0: array([75, 41, 99, 56, 70, 61, 72, 96, 66, 17, 53, 15, 73, 66, 34, 72, 44, 86, 55, 51, 53, 68, 69, 50, 46, 79, 71, 28, 44, 35, 48, 51])
1: array([63, 64, 31, 52, 49, 74, 57, 78, 57, 21, 66, 62, 80, 71, 70, 34, 53, 67, 52, 20, 37, 36, 95, 48, 56, 70, 56, 53, 61, 38, 44, 60])
2: array([44, 60, 26, 55, 47, 41, 60, 53, 51, 50, 65, 60, 51, 56, 68, 39, 50, 47, 44, 31, 41, 39, 71, 59, 58, 46, 57, 59, 72, 51, 47, 59])
3: array([24, 55, 47, 62, 46, 32, 75, 38, 55, 81, 43, 41, 34, 40, 36, 54, 45, 32, 37, 61, 45, 52, 46, 64, 45, 27, 48, 59, 65, 60, 60, 61])
4: array([32, 50, 60, 65, 46, 26, 72, 52, 53, 71, 42, 26, 39, 45, 33, 55, 47, 36, 40, 54, 49, 53, 49, 60, 42, 31, 58, 53, 57, 64, 63, 67])
5: array([42, 46, 58, 59, 53, 59, 58, 61, 54, 49, 45, 40, 61, 56, 36, 65, 47, 50, 38, 51, 42, 62, 56, 44, 48, 56, 53, 48, 43, 47, 59, 55])
6: array([57, 50, 56, 56, 57, 62, 63, 72, 52, 34, 52, 41, 64, 64, 46, 58, 48, 64, 47, 37, 42, 56, 69, 46, 51, 65, 61, 38, 48, 43, 49, 51])
7: array([64, 39, 67, 47, 63, 62, 37, 51, 48, 44, 35, 48, 61, 56, 38, 68, 44, 58, 51, 65, 55, 68, 34, 36, 51, 62, 48, 41, 31, 49, 54, 37])
8: array([80, 34, 99, 54, 75, 67, 52, 75, 54, 24, 40, 29, 75, 53, 36, 79, 47, 80, 57, 66, 65, 76, 42, 39, 50, 78, 64, 25, 31, 49, 51, 43])
9: array([61, 56, 61, 57, 53, 42, 65, 69, 50, 46, 66, 41, 51, 58, 46, 52, 58, 51, 48, 28, 52, 50, 66, 64, 63, 51, 71, 54, 68, 55, 44, 57])
10: array([68, 45, 39, 38, 49, 60, 22, 21, 47, 49, 42, 70, 47, 42, 53, 37, 64, 50, 70, 67, 62, 36, 18, 41, 43, 50, 34, 54, 36, 45, 39, 36])
11: array([45, 51, 28, 38, 38, 60, 31, 33, 46, 44, 49, 68, 46, 47, 66, 35, 50, 40, 53, 54, 47, 41, 41, 44, 49, 46, 31, 53, 52, 45, 47, 43])
12: array([50, 64, 12, 40, 39, 52, 48, 41, 44, 51, 72, 85, 41, 48, 82, 22, 66, 44, 59, 35, 50, 24, 64, 57, 53, 47, 46, 64, 66, 48, 32, 45])
13: array([74, 37, 56, 50, 71, 94, 34, 55, 45, 23, 39, 61, 79, 49, 46, 63, 47, 72, 59, 66, 60, 61, 35, 22, 44, 94, 37, 33,  8, 49, 44, 33])
14: array([68, 49, 55, 55, 53, 62, 59, 67, 56, 37, 62, 59, 64, 67, 57, 46, 54, 68, 53, 35, 47, 55, 74, 45, 49, 69, 63, 48, 57, 33, 46, 52])
15: array([42, 43, 67, 64, 57, 64, 69, 90, 60, 45, 48, 27, 68, 64, 35, 74, 26, 61, 31, 57, 34, 73, 76, 38, 42, 70, 56, 33, 43, 38, 67, 60])
16: array([52, 54, 40, 37, 41, 21, 31, 13, 38, 62, 54, 65, 21, 34, 64, 32, 67, 33, 70, 40, 66, 35, 27, 68, 61, 23, 46, 68, 57, 67, 34, 42])
17: array([46, 46, 63, 65, 58, 55, 66, 65, 60, 54, 45, 42, 65, 57, 33, 65, 47, 54, 37, 55, 42, 66, 56, 48, 46, 60, 57, 47, 46, 43, 61, 58])
18: array([30, 41, 65, 68, 53, 47, 60, 50, 57, 64, 29, 34, 47, 45, 29, 73, 38, 41, 33, 75, 43, 66, 34, 50, 39, 53, 45, 47, 33, 56, 71, 56])
19: array([68, 52, 46, 38, 49, 63, 36, 40, 48, 47, 53, 73, 49, 50, 61, 32, 61, 59, 68, 49, 55, 40, 41, 47, 48, 56, 45, 52, 54, 36, 34, 42])
20: array([22, 44, 70, 68, 52, 44, 67, 70, 59, 61, 36, 14, 57, 55, 24, 76, 30, 46, 28, 60, 38, 68, 65, 48, 38, 50, 51, 47, 36, 55, 78, 70])
21: array([43, 44, 72, 59, 66, 63, 69, 74, 59, 46, 33, 26, 69, 57, 23, 75, 38, 59, 36, 60, 39, 73, 60, 45, 44, 60, 56, 38, 38, 44, 69, 54])
22: array([58, 37, 75, 58, 57, 61, 45, 47, 54, 44, 27, 37, 53, 43, 30, 76, 38, 54, 46, 74, 49, 72, 30, 35, 44, 67, 42, 36, 21, 52, 65, 45])
23: array([24, 46, 55, 56, 47, 40, 51, 30, 53, 81, 32, 50, 25, 39, 32, 59, 42, 32, 34, 80, 49, 55, 27, 53, 37, 43, 37, 54, 40, 59, 60, 47])
24: array([56, 39, 83, 58, 70, 67, 69, 91, 56, 38, 40, 20, 70, 62, 29, 78, 33, 66, 39, 58, 44, 76, 63, 43, 45, 71, 62, 29, 42, 42, 63, 52])
25: array([28, 55, 49, 68, 42, 28, 80, 49, 62, 76, 49, 41, 41, 46, 39, 50, 41, 34, 35, 56, 41, 55, 55, 61, 41, 34, 57, 58, 67, 52, 67, 75])
26: array([37, 33, 89, 72, 58, 29, 67, 67, 64, 65, 36,  8, 50, 55, 26, 78, 33, 49, 33, 68, 47, 78, 50, 54, 47, 46, 58, 47, 47, 59, 77, 66])
27: array([54, 60, 39, 53, 50, 43, 59, 59, 49, 48, 68, 58, 52, 58, 62, 40, 55, 47, 47, 27, 49, 44, 69, 58, 59, 48, 62, 57, 72, 49, 43, 58])
28: array([73, 47, 57, 44, 55, 70, 49, 70, 52, 14, 61, 50, 72, 63, 65, 49, 54, 78, 61, 31, 50, 52, 70, 34, 60, 77, 57, 38, 46, 39, 40, 47])
29: array([43, 57, 50, 70, 45, 39, 81, 61, 58, 60, 56, 48, 50, 51, 44, 50, 50, 43, 36, 42, 40, 54, 64, 56, 48, 52, 61, 54, 64, 50, 60, 70])
30: array([41, 34, 79, 67, 61, 51, 60, 52, 56, 53, 19, 20, 58, 42, 21, 86, 31, 53, 37, 78, 47, 80, 35, 40, 43, 62, 44, 35, 26, 58, 74, 50])
31: array([56, 53, 34, 31, 47, 61, 20, 40, 43, 37, 51, 64, 52, 48, 65, 37, 58, 56, 67, 44, 56, 35, 42, 48, 53, 53, 38, 52, 47, 42, 31, 35])
32: array([78, 41, 67, 48, 62, 72, 36, 46, 52, 43, 41, 62, 59, 52, 41, 55, 51, 65, 60, 68, 62, 62, 35, 31, 47, 72, 42, 40, 29, 44, 48, 37])
33: array([50, 53, 42, 53, 48, 38, 59, 53, 46, 56, 60, 55, 45, 52, 58, 43, 53, 46, 49, 35, 50, 45, 60, 59, 53, 44, 58, 56, 68, 53, 47, 57])
34: array([52, 50, 58, 57, 59, 59, 63, 72, 55, 38, 51, 38, 64, 62, 39, 62, 47, 62, 46, 39, 41, 57, 69, 49, 48, 65, 63, 41, 46, 43, 53, 53])
35: array([76, 47, 56, 34, 51, 53, 27, 38, 46, 43, 55, 65, 45, 47, 61, 34, 64, 67, 77, 46, 62, 36, 31, 53, 52, 52, 46, 50, 47, 43, 29, 37])
36: array([40, 60, 29, 56, 44, 43, 62, 51, 49, 55, 66, 61, 44, 49, 64, 39, 47, 40, 43, 36, 45, 43, 65, 54, 50, 43, 52, 58, 68, 48, 51, 63])
37: array([36, 40, 59, 52, 46, 45, 43, 38, 49, 61, 32, 45, 38, 42, 37, 59, 35, 41, 41, 70, 49, 60, 25, 42, 36, 45, 35, 44, 36, 50, 65, 50])
38: array([63, 50, 46, 41, 51, 55, 42, 53, 47, 37, 57, 59, 52, 56, 59, 37, 57, 62, 60, 33, 54, 42, 62, 47, 53, 55, 52, 49, 58, 41, 40, 47])
39: array([74, 51, 94, 55, 62, 62, 81, 91, 68, 18, 62, 24, 74, 68, 43, 69, 49, 81, 54, 45, 47, 63, 78, 52, 55, 74, 77, 32, 54, 31, 46, 52])
40: array([22, 38, 68, 73, 54, 44, 65, 49, 58, 69, 26, 26, 52, 45, 26, 77, 35, 39, 28, 78, 41, 70, 39, 52, 38, 50, 46, 48, 34, 61, 76, 59])
41: array([38, 51, 44, 49, 51, 44, 49, 39, 47, 59, 44, 46, 46, 48, 43, 52, 44, 39, 47, 54, 52, 48, 38, 54, 48, 42, 43, 53, 52, 55, 55, 52])
42: array([46, 55, 50, 54, 51, 31, 63, 52, 53, 60, 57, 38, 43, 50, 43, 51, 56, 42, 47, 42, 54, 42, 53, 66, 53, 37, 65, 56, 61, 59, 49, 57])
43: array([61, 58, 39, 50, 48, 51, 55, 60, 49, 39, 69, 63, 56, 59, 66, 37, 58, 53, 48, 21, 44, 42, 74, 54, 65, 52, 62, 56, 70, 43, 43, 56])
44: array([46, 56, 24, 39, 37, 58, 31, 31, 45, 49, 50, 73, 47, 45, 68, 34, 53, 40, 57, 54, 48, 39, 36, 45, 53, 46, 29, 56, 54, 46, 43, 42])
45: array([30, 51, 60, 77, 42, 25, 84, 57, 61, 75, 48, 33, 48, 51, 33, 60, 40, 33, 27, 61, 40, 62, 57, 56, 41, 39, 58, 56, 63, 60, 77, 78])
46: array([59, 60, 34, 46, 46, 45, 57, 58, 45, 47, 69, 65, 51, 56, 68, 31, 56, 47, 50, 22, 46, 37, 70, 58, 63, 49, 66, 58, 73, 47, 41, 58])
47: array([24, 65, 28, 60, 39, 35, 80, 39, 59, 71, 57, 50, 37, 42, 51, 40, 51, 33, 38, 47, 36, 39, 69, 66, 49, 29, 51, 60, 75, 51, 57, 65])
48: array([56, 42, 72, 54, 67, 62, 56, 67, 52, 41, 41, 33, 67, 57, 30, 72, 44, 63, 45, 58, 49, 71, 51, 46, 49, 60, 57, 38, 33, 48, 58, 45])
49: array([42, 30, 62, 39, 50, 45, 19, 29, 39, 60, 27, 40, 36, 37, 42, 67, 37, 42, 47, 74, 60, 60, 10, 34, 45, 41, 32, 37, 26, 60, 58, 34])
50: array([35, 50, 54, 56, 47, 39, 61, 40, 55, 71, 42, 53, 40, 44, 40, 49, 41, 36, 38, 67, 47, 55, 35, 52, 39, 42, 45, 56, 51, 50, 63, 61])
51: array([75, 55, 34, 43, 51, 80, 39, 56, 49, 23, 63, 76, 69, 57, 72, 35, 66, 73, 67, 34, 50, 38, 66, 39, 55, 75, 50, 47, 45, 32, 32, 45])
52: array([49, 55, 41, 53, 50, 50, 50, 59, 48, 36, 56, 42, 55, 57, 54, 49, 55, 52, 47, 30, 46, 47, 72, 55, 57, 54, 59, 51, 59, 55, 46, 53])
53: array([34, 50, 50, 58, 44, 31, 60, 52, 52, 65, 48, 30, 39, 47, 38, 52, 47, 40, 39, 51, 50, 50, 49, 58, 45, 34, 51, 53, 54, 63, 60, 64])
54: array([60, 39, 91, 54, 71, 53, 67, 86, 60, 37, 49, 17, 60, 63, 31, 76, 45, 67, 48, 49, 46, 69, 67, 55, 50, 63, 73, 35, 46, 46, 51, 46])
55: array([58, 58, 42, 53, 48, 45, 58, 59, 49, 45, 65, 59, 55, 59, 60, 40, 54, 51, 48, 25, 47, 46, 70, 54, 63, 55, 64, 54, 70, 50, 43, 56])
56: array([29, 64, 32, 52, 35, 22, 80, 43, 57, 70, 63, 46, 30, 46, 62, 33, 54, 37, 44, 37, 40, 33, 72, 75, 58, 19, 61, 64, 86, 52, 49, 58])
57: array([39, 58, 22, 49, 42, 41, 52, 46, 47, 54, 65, 65, 41, 50, 72, 33, 49, 42, 47, 34, 46, 37, 68, 57, 51, 40, 48, 58, 69, 50, 43, 55])
58: array([37, 48, 53, 49, 49, 32, 49, 42, 49, 63, 43, 34, 34, 45, 40, 49, 48, 39, 46, 55, 55, 44, 40, 59, 45, 31, 48, 54, 50, 64, 54, 55])
59: array([22, 44, 58, 57, 48, 39, 47, 27, 52, 83, 28, 48, 21, 37, 29, 66, 37, 31, 35, 85, 49, 56, 22, 51, 34, 45, 36, 50, 34, 61, 64, 46])
60: array([79, 55, 42, 35, 53, 72, 28, 33, 48, 40, 53, 84, 52, 47, 63, 28, 69, 63, 78, 54, 62, 36, 36, 47, 53, 62, 41, 51, 43, 35, 24, 33])
61: array([42, 57, 43, 60, 45, 33, 72, 53, 55, 57, 57, 48, 44, 49, 52, 46, 51, 40, 43, 39, 43, 45, 57, 63, 51, 41, 62, 55, 70, 54, 55, 65])
62: array([60, 55, 62, 57, 55, 41, 72, 66, 52, 46, 59, 41, 50, 58, 40, 53, 59, 51, 47, 30, 50, 50, 65, 62, 64, 53, 74, 53, 67, 56, 44, 56])
63: array([52, 41, 50, 44, 54, 62, 26, 38, 46, 48, 27, 54, 49, 48, 41, 60, 35, 49, 47, 73, 53, 59, 26, 29, 41, 55, 29, 39, 23, 52, 58, 37])
64: array([64, 36, 66, 45, 58, 59, 32, 51, 48, 46, 40, 47, 61, 55, 40, 62, 44, 59, 51, 62, 55, 64, 35, 38, 48, 57, 46, 43, 34, 47, 53, 38])
65: array([65, 59, 32, 34, 48, 67, 37, 51, 43, 25, 62, 61, 64, 52, 74, 32, 68, 68, 65, 23, 49, 31, 71, 42, 63, 60, 52, 50, 52, 45, 33, 46])
66: array([71, 51, 50, 44, 51, 72, 44, 72, 55,  8, 65, 52, 75, 65, 71, 44, 55, 79, 63, 22, 47, 46, 79, 38, 61, 72, 58, 43, 54, 34, 39, 50])
67: array([60, 42, 87, 55, 68, 48, 63, 79, 57, 39, 46, 17, 60, 60, 28, 74, 49, 68, 50, 49, 49, 67, 60, 56, 50, 61, 71, 37, 46, 50, 51, 47])
68: array([57, 45, 80, 56, 65, 46, 68, 75, 57, 42, 52, 26, 59, 63, 30, 68, 51, 62, 48, 43, 47, 60, 61, 58, 55, 59, 72, 40, 50, 52, 48, 49])
69: array([40, 65, 13, 43, 30, 49, 40, 25, 43, 62, 61, 80, 36, 38, 73, 24, 53, 27, 50, 52, 53, 33, 47, 52, 52, 35, 30, 67, 57, 51, 48, 49])
70: array([32, 25, 99, 73, 58, 36, 64, 64, 57, 66, 20,  1, 51, 48, 25, 92, 17, 46, 27, 81, 51, 95, 43, 45, 47, 46, 54, 41, 48, 63, 87, 62])
71: array([53, 53, 35, 38, 36, 19, 27, 17, 39, 59, 58, 63, 20, 34, 66, 27, 65, 37, 76, 36, 67, 32, 29, 71, 58, 22, 44, 67, 54, 62, 36, 45])
72: array([69, 44, 52, 39, 57, 71, 34, 59, 43, 19, 54, 53, 67, 58, 63, 52, 57, 75, 62, 37, 54, 48, 56, 37, 57, 73, 50, 37, 33, 46, 38, 37])
73: array([27, 59, 29, 54, 34, 37, 54, 24, 45, 77, 45, 65, 28, 37, 53, 37, 44, 21, 42, 64, 46, 43, 42, 58, 49, 29, 38, 70, 64, 60, 54, 51])
74: array([65, 69, 34, 36, 43, 46, 59, 60, 47, 46, 85, 76, 48, 56, 81, 17, 67, 52, 59, 18, 50, 27, 78, 64, 72, 40, 68, 67, 86, 39, 30, 57])
75: array([57, 61, 29, 50, 46, 59, 57, 63, 44, 31, 63, 57, 65, 62, 63, 38, 54, 58, 52, 20, 43, 41, 80, 49, 61, 57, 58, 53, 65, 49, 42, 53])
76: array([32, 50, 49, 54, 45, 48, 54, 38, 48, 66, 42, 51, 41, 45, 41, 51, 43, 35, 41, 66, 49, 53, 37, 47, 42, 47, 40, 50, 44, 53, 59, 54])
77: array([46, 53, 46, 58, 52, 52, 59, 61, 49, 42, 52, 41, 58, 56, 45, 57, 51, 51, 43, 36, 45, 51, 66, 55, 56, 57, 58, 48, 54, 56, 51, 53])
78: array([45, 36, 75, 63, 67, 68, 53, 62, 53, 45, 22, 27, 63, 48, 21, 86, 33, 60, 36, 71, 44, 81, 42, 37, 43, 68, 41, 32, 19, 58, 64, 45])
79: array([48, 55, 24, 37, 40, 60, 29, 33, 47, 47, 50, 71, 49, 45, 63, 35, 55, 46, 58, 50, 46, 36, 40, 44, 51, 48, 33, 56, 49, 41, 41, 39])
80: array([67, 70, 21, 46, 41, 73, 57, 72, 47, 19, 76, 76, 80, 68, 78, 24, 68, 64, 59, 15, 41, 27, 94, 49, 62, 64, 59, 61, 63, 41, 37, 57])
81: array([62, 33, 77, 51, 64, 65, 29, 50, 44, 39, 25, 28, 58, 45, 27, 84, 41, 57, 47, 69, 57, 77, 26, 32, 53, 64, 42, 34, 14, 58, 56, 35])
82: array([52, 33, 94, 66, 71, 62, 58, 86, 59, 45, 28, 10, 75, 60, 21, 87, 22, 66, 34, 74, 47, 92, 54, 37, 44, 66, 53, 31, 38, 48, 75, 62])
83: array([36, 40, 63, 52, 50, 44, 45, 36, 50, 67, 27, 43, 35, 36, 35, 65, 37, 40, 41, 75, 49, 61, 19, 42, 38, 48, 37, 42, 33, 54, 64, 46])
84: array([66, 54, 47, 48, 49, 47, 47, 61, 44, 41, 67, 56, 54, 59, 65, 40, 55, 53, 53, 28, 53, 45, 64, 51, 66, 52, 62, 54, 67, 49, 43, 55])

array([21, 56, 46, 67, 38, 22, 83, 49, 60, 72, 49, 26, 36, 49, 41, 54, 43, 38, 32, 50, 38, 49, 69, 69, 51, 25, 61, 60, 78, 58, 65, 64]) 25
array([57, 64, 17, 38, 39, 58, 38, 36, 45, 46, 66, 81, 46, 44, 76, 25, 64, 48, 63, 39, 49, 26, 58, 50, 53, 53, 41, 58, 58, 45, 30, 42]) 12
array([60, 51, 36, 28, 51, 67, 16, 34, 37, 30, 49, 64, 53, 46, 67, 39, 63, 61, 71, 46, 59, 34, 29, 50, 58, 52, 39, 45, 35, 44, 24, 31]) 31
array([42, 35, 78, 50, 51, 37, 43, 31, 49, 69, 29, 37, 29, 29, 36, 69, 38, 43, 47, 77, 53, 66,  9, 46, 45, 41, 41, 41, 36, 55, 62, 43]) 83
array([78, 45, 51, 41, 65, 92, 25, 46, 38, 20, 40, 67, 67, 47, 51, 54, 56, 72, 66, 58, 62, 48, 32, 33, 51, 82, 35, 37,  9, 48, 34, 26]) 13
array([31, 58, 25, 47, 36, 43, 42, 23, 44, 71, 45, 71, 33, 38, 58, 37, 44, 23, 44, 60, 50, 40, 38, 49, 47, 33, 29, 66, 57, 57, 55, 47]) 73
array([46, 51, 69, 62, 58, 46, 74, 79, 57, 50, 55, 24, 56, 57, 34, 70, 41, 55, 38, 47, 46, 62, 74, 59, 52, 59, 69, 46, 54, 57, 56, 59]) 68
array([38, 50, 53, 58, 50, 29, 63, 48, 53, 65, 46, 34, 44, 48, 37, 56, 52, 41, 43, 51, 51, 48, 45, 62, 47, 37, 56, 52, 57, 64, 55, 61]) 53
array([40, 48, 45, 48, 46, 48, 41, 42, 47, 56, 42, 52, 46, 49, 53, 47, 45, 43, 46, 56, 47, 50, 41, 47, 49, 43, 41, 53, 52, 50, 53, 51]) 41
array([54, 48, 69, 47, 51, 21, 51, 50, 50, 63, 52, 37, 35, 50, 39, 50, 52, 44, 51, 55, 63, 50, 32, 59, 44, 33, 59, 50, 53, 62, 56, 56]) 58
array([45, 59, 35, 52, 45, 40, 63, 49, 52, 57, 66, 65, 46, 48, 64, 37, 50, 42, 48, 37, 49, 45, 64, 54, 50, 45, 56, 58, 71, 46, 50, 63]) 36
array([20, 58, 40, 67, 43, 31, 77, 49, 60, 73, 50, 39, 42, 45, 37, 50, 42, 32, 31, 59, 40, 54, 59, 58, 40, 31, 52, 57, 66, 54, 69, 70]) 25
array([74, 54, 36, 47, 52, 81, 44, 56, 53, 19, 61, 72, 68, 60, 75, 38, 64, 75, 65, 32, 46, 42, 69, 37, 57, 76, 51, 46, 44, 35, 34, 45]) 51
array([25, 54, 45, 64, 43, 31, 73, 40, 56, 77, 47, 42, 37, 41, 39, 51, 43, 32, 36, 61, 44, 52, 48, 62, 45, 30, 51, 57, 63, 59, 61, 64]) 3
array([48, 64, 13, 42, 36, 50, 47, 40, 45, 51, 72, 81, 40, 46, 79, 22, 63, 43, 59, 36, 50, 24, 65, 58, 49, 44, 46, 65, 61, 46, 37, 46]) 12
array([73, 44, 60, 29, 56, 55, 24, 35, 43, 39, 44, 59, 44, 46, 48, 43, 56, 61, 70, 53, 69, 42, 19, 50, 55, 47, 44, 43, 33, 43, 34, 30]) 35
array([24, 62, 26, 60, 35, 36, 70, 32, 54, 72, 52, 53, 30, 39, 51, 39, 46, 28, 37, 56, 42, 42, 60, 63, 49, 26, 43, 65, 71, 54, 57, 60]) 47
array([52, 61, 29, 48, 44, 58, 53, 55, 42, 35, 64, 60, 59, 59, 64, 37, 53, 55, 50, 26, 47, 40, 78, 50, 57, 54, 56, 55, 62, 47, 44, 51]) 75
array([64, 47, 56, 55, 55, 61, 57, 64, 52, 42, 54, 59, 62, 65, 52, 50, 49, 65, 51, 43, 47, 58, 61, 40, 50, 67, 59, 46, 55, 36, 50, 51]) 14
array([31, 31, 78, 68, 56, 50, 60, 53, 54, 57, 21, 14, 60, 46, 27, 83, 35, 49, 34, 74, 42, 77, 39, 43, 48, 51, 48, 38, 33, 65, 74, 50]) 30
array([40, 65, 12, 38, 30, 41, 38, 23, 45, 59, 64, 79, 29, 39, 73, 23, 60, 29, 56, 44, 53, 25, 48, 60, 54, 32, 35, 67, 56, 52, 38, 45]) 69
array([59, 60, 41, 48, 50, 64, 52, 69, 48, 20, 63, 48, 73, 64, 63, 44, 53, 62, 54, 18, 43, 44, 83, 48, 67, 61, 60, 47, 62, 48, 41, 51]) 75
array([36, 56, 38, 50, 44, 44, 48, 39, 47, 63, 50, 56, 42, 42, 53, 44, 45, 36, 43, 52, 52, 46, 43, 54, 46, 38, 44, 56, 56, 51, 54, 55]) 41
array([62, 50, 49, 50, 52, 57, 51, 53, 50, 48, 57, 65, 55, 58, 57, 40, 53, 56, 52, 44, 48, 53, 55, 43, 52, 59, 55, 51, 60, 40, 47, 52]) 38
array([46, 68,  8, 41, 29, 35, 53, 41, 45, 62, 82, 87, 32, 45, 89, 14, 65, 33, 56, 36, 47, 18, 68, 65, 50, 31, 51, 72, 76, 48, 37, 48]) 12
array([52, 58, 15, 31, 37, 43, 37, 38, 37, 48, 70, 75, 37, 43, 84, 23, 68, 40, 61, 29, 53, 22, 53, 58, 59, 37, 50, 60, 64, 52, 29, 42]) 12
array([41, 50, 52, 56, 47, 30, 60, 49, 51, 62, 47, 33, 41, 48, 37, 51, 48, 41, 44, 48, 52, 45, 48, 61, 46, 33, 55, 54, 55, 61, 57, 61]) 53
array([42, 39, 73, 69, 57, 43, 65, 54, 60, 62, 35, 35, 52, 47, 28, 71, 40, 45, 35, 72, 45, 71, 36, 49, 40, 52, 50, 46, 38, 49, 73, 58]) 18
array([54, 36, 78, 54, 63, 57, 50, 60, 50, 47, 30, 23, 63, 54, 25, 77, 47, 56, 44, 66, 54, 74, 37, 45, 54, 53, 53, 34, 34, 59, 57, 44]) 48
array([53, 40, 69, 55, 68, 72, 46, 64, 50, 42, 28, 30, 68, 52, 22, 82, 38, 58, 42, 67, 50, 77, 42, 37, 46, 70, 46, 35, 19, 53, 57, 41]) 78
array([67, 51, 38, 49, 50, 77, 40, 58, 50, 23, 62, 69, 67, 61, 71, 42, 61, 71, 64, 32, 47, 44, 72, 41, 55, 74, 51, 47, 47, 35, 39, 47]) 51
array([27, 36, 77, 73, 53, 30, 65, 65, 59, 69, 37, 14, 50, 50, 28, 77, 32, 39, 31, 67, 46, 74, 49, 55, 41, 43, 53, 50, 46, 62, 83, 69]) 26
array([52, 45, 66, 58, 62, 61, 67, 78, 57, 40, 49, 33, 62, 61, 36, 69, 45, 63, 43, 46, 38, 65, 67, 47, 45, 66, 62, 40, 44, 43, 56, 52]) 34
array([45, 50, 59, 59, 59, 58, 64, 72, 55, 42, 49, 35, 64, 61, 35, 64, 43, 61, 41, 45, 41, 63, 70, 48, 46, 65, 60, 41, 42, 41, 56, 55]) 34
array([28, 60, 36, 71, 38, 42, 79, 60, 59, 57, 55, 43, 54, 53, 45, 50, 45, 38, 30, 42, 35, 49, 73, 54, 48, 47, 55, 56, 63, 54, 64, 73]) 29
array([42, 63, 12, 38, 30, 41, 36, 14, 40, 64, 60, 83, 29, 34, 76, 22, 65, 25, 60, 51, 55, 25, 40, 61, 59, 27, 30, 71, 56, 61, 34, 41]) 69
array([34, 36, 81, 70, 60, 55, 61, 65, 57, 56, 22, 16, 63, 51, 26, 88, 23, 55, 31, 76, 42, 84, 51, 41, 42, 55, 46, 38, 34, 54, 77, 57]) 30
array([58, 42, 55, 36, 54, 61, 27, 49, 40, 35, 40, 48, 60, 56, 47, 56, 49, 60, 53, 49, 54, 51, 37, 41, 53, 58, 41, 41, 32, 50, 44, 35]) 64
array([44, 64, 10, 41, 35, 45, 51, 45, 45, 53, 75, 83, 38, 51, 83, 20, 61, 40, 54, 31, 46, 25, 67, 60, 51, 38, 48, 64, 71, 49, 33, 49]) 12
array([53, 43, 55, 34, 50, 43, 25, 42, 44, 50, 48, 47, 41, 51, 47, 48, 48, 48, 57, 51, 57, 45, 28, 48, 47, 40, 43, 51, 44, 49, 47, 39]) 41
array([30, 39, 61, 61, 54, 53, 56, 47, 55, 56, 25, 27, 56, 46, 29, 74, 43, 45, 37, 72, 42, 63, 37, 46, 40, 55, 41, 43, 26, 59, 66, 51]) 18
array([50, 54, 74, 59, 60, 47, 73, 82, 55, 45, 55, 24, 58, 61, 34, 69, 42, 56, 38, 41, 48, 62, 77, 56, 52, 61, 71, 42, 51, 55, 55, 56]) 68
array([35, 60, 21, 48, 34, 37, 55, 38, 50, 60, 67, 71, 35, 44, 74, 29, 50, 35, 49, 37, 46, 33, 63, 56, 46, 34, 43, 65, 71, 50, 50, 59]) 57
array([42, 52, 45, 57, 47, 30, 59, 51, 49, 59, 55, 39, 44, 51, 44, 48, 52, 43, 45, 42, 52, 45, 53, 61, 52, 38, 58, 56, 61, 58, 52, 59]) 42
array([68, 39, 68, 58, 68, 71, 55, 67, 54, 40, 47, 50, 71, 59, 43, 64, 47, 68, 50, 63, 52, 71, 53, 37, 44, 73, 57, 41, 38, 41, 56, 44]) 48
array([84, 53, 43, 33, 57, 85, 29, 43, 42, 28, 55, 82, 60, 42, 67, 30, 65, 73, 79, 53, 65, 37, 34, 42, 52, 72, 44, 42, 34, 35, 17, 34]) 60
array([25, 56, 44, 55, 41, 34, 63, 31, 49, 77, 38, 43, 29, 37, 38, 49, 43, 29, 41, 66, 48, 46, 39, 61, 46, 29, 43, 59, 58, 66, 58, 54]) 3
array([48, 35, 62, 38, 57, 46, 19, 28, 42, 56, 27, 42, 42, 38, 40, 68, 41, 43, 53, 72, 57, 60,  9, 34, 50, 43, 33, 42, 27, 57, 54, 33]) 49
array([49, 46, 71, 49, 50, 22, 45, 51, 53, 68, 51, 36, 32, 44, 37, 55, 50, 41, 49, 60, 64, 54, 32, 59, 44, 33, 57, 51, 52, 64, 57, 58]) 58
array([43, 43, 85, 65, 61, 33, 70, 74, 60, 55, 45, 13, 51, 57, 26, 74, 40, 54, 40, 56, 48, 69, 62, 58, 46, 52, 63, 47, 53, 60, 66, 65]) 26
array([59, 35, 69, 41, 52, 44, 30, 32, 48, 60, 33, 45, 41, 38, 42, 61, 41, 47, 55, 73, 59, 62, 14, 36, 46, 45, 37, 41, 35, 49, 55, 35]) 49
array([79, 36, 99, 55, 73, 65, 50, 77, 49, 25, 39, 23, 71, 52, 32, 78, 46, 77, 56, 64, 64, 78, 40, 40, 51, 76, 66, 25, 32, 51, 49, 44]) 8
array([78, 45, 60, 32, 56, 58, 27, 38, 45, 38, 54, 60, 48, 47, 58, 37, 66, 67, 78, 45, 61, 36, 30, 48, 54, 55, 50, 48, 44, 42, 28, 37]) 35
array([41, 37, 62, 41, 50, 44, 27, 30, 42, 61, 30, 43, 40, 40, 44, 62, 40, 42, 49, 69, 55, 56, 15, 41, 46, 41, 36, 42, 33, 56, 55, 37]) 49
array([43, 55, 25, 37, 38, 37, 36, 36, 41, 53, 62, 60, 33, 45, 67, 31, 53, 39, 55, 34, 53, 31, 50, 57, 53, 29, 44, 61, 63, 56, 42, 48]) 57
array([43, 57, 44, 62, 48, 35, 68, 54, 55, 54, 58, 43, 44, 50, 47, 47, 52, 42, 42, 36, 45, 42, 61, 63, 52, 43, 63, 56, 67, 53, 53, 64]) 61
array([58, 64, 42, 54, 54, 68, 63, 80, 61, 23, 62, 49, 79, 70, 55, 45, 50, 68, 50, 25, 35, 44, 92, 48, 52, 71, 61, 46, 61, 38, 45, 59]) 1
array([56, 42, 51, 42, 52, 66, 23, 40, 49, 48, 37, 60, 48, 50, 43, 53, 43, 51, 54, 69, 56, 56, 30, 31, 41, 58, 29, 46, 29, 51, 51, 37]) 63
